Where one turn sends some rows of the set: a few examples, then the rows asked
tup: [ 16  -9  -8  18 -10 -11   8  -4  19  -5  18   0  -6  -4 -22  15 -12   2
  -3  -3   5   9 -19   1  -9 -16   2   9  -3  19  -9 -13]
zere: [  4  -5 -13   9  -8  -2  -1  -9   5  -2   9  19  -9   7   3  21   3  14
  15   0   1   2  -5   0 -10 -10  -8   7  14  22  -5  -9]
Lami: [  8 -24 -24  15  -4 -13   4   0  15   1  15   0   0   3 -16  20   1 -11
   2   8 -13 -10  -7  -1  -1  -8  -3  11   9  12   1  -1]
Foz: [ 10  -5 -10  17  -7  -2  13 -21   7  -6   6  -5 -15   6  -4  18  -5   5
   4  -2  -6  -4  -6  20   2 -23   4  15   3  17 -26  -8]
kila: [ 13 -20 -18  19   3 -16 -11 -13  12   2  10  -1  -7   1  -8  23   4  15
  14 -13  -5  -8 -13  19 -10 -10  12  15  -4  19   0  -9]
zige: [  9  -8 -13  24   9 -14  -7  -9   3 -14  18   0 -10   7 -14  19  -2  17
  -6  -5   0 -11  -8  18   3 -14  18  26   3  18  -8  -9]
Leva: [ -5 -12 -13  18  -3  -4   7  -6  12 -15  19  20  -5  12  -9  22   2   2
 -11   0 -10   5  -6  11  -6   9  -1  22  -2  15  -7  -3]
muf: [ 18   1 -20   3  -9  -3   2 -14  11 -14   3  11   9  15 -16  14  -3   8
  -1   0  -2   3 -11  10   6 -20   7  10  10   9 -16  -1]
Gela: [ -2  -8  -4  19  -6 -16 -10  -1  16  -4  16   0  -4 -10  -1  19  14  -1
   1  -8  11  -6  -3  -1   8 -12   7  12   7   9 -19 -19]
Gav: [ -8   6 -18  14   1  -7  -5  -2   3   1   4  10  -7   8  -5   9  -8   2
  -3   5   2  -2  -4   6   3  -4   6  16  22  20 -21 -11]
vene: [ -2  -6 -22   3   5 -10   2 -14  17   8   6  11  -1   1   0  14   7  -2
  -5  11  -1  10   1   1 -14   2   3  19  -9  17  -7 -12]
Zon: [  6  -5  -7  14 -11   1   9 -23  13  -7   9  -4 -11   8  -6  18  -4  10
  -4   0  -4  -6  -7  17   4 -22   3   9   1  16 -28  -9]
tib: [ -5  -8 -18   1   2  -7   3 -14  17   5   9  12  -4  -4  -5  18  11  -4
  -4  10  -1  14  -3   8  -9   2  -3  19  -8  17  -6 -16]
kese: [ 14 -16 -14  16 -12 -14  -2 -14   7  -2   1   4  -8  -1 -12  22 -11 -10
  -1 -21  -4   4  -6   1   2 -16   5   1  -2  11   0 -13]
kimot: [  7  -4 -15   9  -7 -12   8  -4  13  -9  17  -8   8   4   5   4  12   1
  -5 -10   6  10   6   9   9  -7   8  23  -5  15 -17  -8]
Sor: [ 10  -8 -26  23  -3  -8  -9  -3  17  -8  15  -4   4  17 -16  25   9 -13
  -7   2  -5   4  -6   5   0  -4  -5   5  -7  29  -8  -3]
sutil: [  8 -13 -19   7  10 -11 -14  -5   6   0  12   2  10  12 -11  21   4   7
   2 -10  -7   2 -12  11  -1  -4  22  15  -4  24   1   8]
gud: [  6 -17 -17  26  -8  -3  -5  -7  11  -9   1  -7  -6   6 -11   7  24   0
   3  -8  -9   1   1   5   9  -5  12  14   3   5 -19  -7]
nom: [ 13 -12 -11  19 -10 -13  -8 -15   9  -3   2   2  -3  -1  -9  29 -12 -13
  -3 -19  -3   3  -8   5   2 -20   8   7  -2  12   2  -6]
buna: [ -8   1 -19  14  -8  -5  -6  -1   0   5   1  10  -3  11  -5   9  -5   4
  -2   2   3   0  -1   1   4  -6   1  22  21  20 -18  -8]
vol: [  5  -7 -17   4  -6  -4 -11  -8  20  -5  13 -10   1   2  -3  10  13  -4
  11 -10   2   4   2   9   9   5   7   2  18  21  -5 -14]
donab: [ -8  -7 -15  21  -1   1  -6 -17  27 -11  15  -1  -8   1  -4  11   9   1
   2 -22   7   8  -1  -1   1  -9  10  13  -6  17  -5  -3]
lidad: [ 16  -9 -17  20  -3  -8 -15  -4  17  -4  12  -8   2  17 -14  25   9 -11
  -8   3  -8   6  -6   7  -7   1  -4   6  -7  27  -6  -5]
mugo: [ 11 -15 -17  12  11 -17  -3 -12  -3   4  12   5   5  -7  -9  11   0  14
   3   4  -1  -8   6  10  -3 -12  17  22  13  19  -9  -7]
dera: [  4  -5 -10   6  10 -22  -7 -10  11   1  24  -1  -1   0 -13  18   6  17
   0   0   0   8  -4  13 -15  -2  14  16   5  31 -12  -2]

nom -> Foz
Leva -> Lami
And these:
donab -> gud
mugo -> dera
Zon -> buna

